Each path below is one point turned by a fixed rotation once a step. After each direction that follows a path, write how fast that rotation turns it, in deg/step (0 if it stays still).
Each turn is a multiple of 5 degrees from 10 to 175, or 0.
Each row of a path follows its step; steps can be skipped.
Path 1:
step 0: [-21  10  11   0  49 -36 -15 -67 -20 -11 -19 -20  21 -19 -25 -12  -7  17
   7  15  -4   4  24 -17 -33  30 -10  -3  12  -4  19]
step 1: [-10 -14 -15 -44  26  28  56 -26   5 -10  19  32  40   4  19  -2 -30  20
  11   9  22  39   0  -1   3 -16 -24   0   2 -13  -8]
step 2: [ 23 -10   4  -6  32  30 -11   8   0  13   7 -44  49  -4  25 -16  19 -39
  36  15  23   1 -11  17  -8   5  26 -12  20 -27  29]
step 3: [-19   6 -18 -29  33 -16 -29 -24 -20   6 -27   2  25 -35  -4  -1 -16   0
  29   8  16 -31   2 -36  -4  33 -18  -1  30  40  -8]
step 4: [ 17 -44 -17 -11  -5   8  59  -3 -13 -13  -1  28  15 -27  -5 -19  -6  23
   9  29  53  29   8  -2 -21  25  12   8   7  -9 -29]
step 5: [ 34 -27  -1  14   6   8 -29 -13  -2  29  24 -44  78  13 -11 -17  -1   9
   0   5  -2   1 -12  23  -5   2  11  -4  32 -21 -21]
step 6: [-27  -5 -47 -35   6 -23 -25 -35  14  12  -5  13  33 -29 -25 -15 -12 -14
   9  18  35 -35 -13  24   9  10 -30 -14 -20  26  19]
step 7: [ 13  12  -9 -17  12  -2  38  -2 -37 -17  -5  -3  24 -19   2 -63  16  20
  21   8  25   9  46   4 -25   5  10  -8 -34 -15 -26]
step 8: [ 44  18 -23 -21   3   6  17 -45 -17  21 -14 -18  52  34   0 -16 -14   6
   5  -2 -22  -7 -42   7 -13  -7   7  29  28 -17 -10]
step 9: [-41 -11 -28  12  44   5   8 -18  20  13 -24  -3   8 -25  -8 -50 -31 -25
  -9  -3  43 -13 -27  34  -1   5   6   2  10  16  21]
Speeds:
[  9  -5   1  -3  -1   9  16  -7   2   8  18   1 -13  -5   9   1  -1  -3
   8 -11   2   0   6  -4  -6   2  -7  -5 -10 -10 -20]	120
[  7  -9  12  -5   0  17  -4   2 -17   9   8  -1   6  14  -6   0   0  -5
  -5   8  -4  -3 -11  -7   2   1  13  10 -16  -2   2]	120
[ -7 -16  -4 -13  -7 -10   6  -7  -5   7  -7  12   3   2  20   9 -11  -9
 -10  -6  -4  -2   0   8   5   2  -4   5  -5  12   3]	140
[ -3  -6  -3 -14  -3  -3   4   0 -17   0   7  -4 -11   1 -10   2   3  13
   8  -3   1  11   8   5 -11 -21   4   9  10   9   4]	110
Path 2:
step 0: [  1   6 -18  -4  24 -15  22  27  -8   5  -1  17  32  28  17 -15 -18 -17
 -25  12  10  13  -8  17  27  17   2  -2  43  -7 -45]
step 1: [ 20  24  -1 -18  -3   9 -31  15  28 -19  -4 -19 -12  17 -13   6 -17  -4
 -30 -27 -42 -27  10  35 -23 -18 -22   0  14  -6 -10]
step 2: [ 12  -5  15  -2 -37 -16  16  10 -27   1 -25  28   8  44 -30  13  -8 -18
  14   9 -15 -25 -25  13  40   1  16 -10 -16 -12 -21]
step 3: [ 25  32   2   1   2 -20  11  -5  14 -11   7 -46  22 -23   7   5  13 -29
 -14  33   0 -16  -2  31 -25  -9  12 -10 -31 -33 -11]
step 4: [ -2 -34 -13  -8 -11  -7 -43 -13 -33   4   7   2 -20   9 -18   8  11 -14
 -29  11   6  17 -43  23   5 -28  37 -19   3  11   1]
step 5: [  1   4  33 -14  23   2 -14   0  22  28 -21 -14   2 -14   8  -1  59 -29
  14  -4 -12  13   5  27  32  -8  -7  20 -22 -12   9]
step 6: [ 22  -7 -34  35 -32  29  -7  20  13 -11  -7 -15  -5  -5  15  11  10  -7
   5  16  -7  14 -33 -16   9 -17  27  25 -10  26  21]
step 7: [-39 -26   2   8  14  -9  34  -3  13   2  35  -6   6  -1  28   5  40  14
   1 -17  -3   1 -40  12  12  -4 -11  10   9 -38  11]
step 8: [-12   7  -4  18 -10  22 -43  42   4   8  -7 -27 -10 -10  19   4   0  35
  23   3  23  10  -4 -15   1 -34 -26 -12   6   2 -35]
step 9: [-36 -15   1 -31 -16 -10  14 -10   3 -31 -28 -28 -17  28  32  -6 -15   2
  41 -11   4  -9  -3   6  14  11   7  16  23  -8  24]
Speeds:
[ -6 -12  -5  13   0 -19  -3   3  -6   1   5   0  -6  -4   4   0   5  -4
  -1   8  18  -1  18   2  -7 -12   3  -6   9 -12  -7]	85
[ -1   7   2   6  10  17   8  -8   4  15 -14   3 -12   2   6   4   6   1
  -5  10   5 -14   0   9  -5   9   0  -5   9 -14   6]	160
[-25   5   3   4   2   2  -8  11   4  -7  -6   7  -8  -2  -3   6   3  -7
  -5   2   4 -12   6  -5   9   8   1   2 -20   6  -7]	115
[ 14  -2  -2  -1  15   5   6   9   6  -5  -5 -20 -11  -9   3 -11  -7  -2
  -3   4   3 -12   1  -8  -4 -10   8   5   0  14 -10]	140
[  6   7  -9  -7   5  -6   4  -9   5  -4   0  -6  -4  21 -21  12 -10   0
  -1   4  13   0   3   5   0   2 -11   9  -3  -3 -12]	35
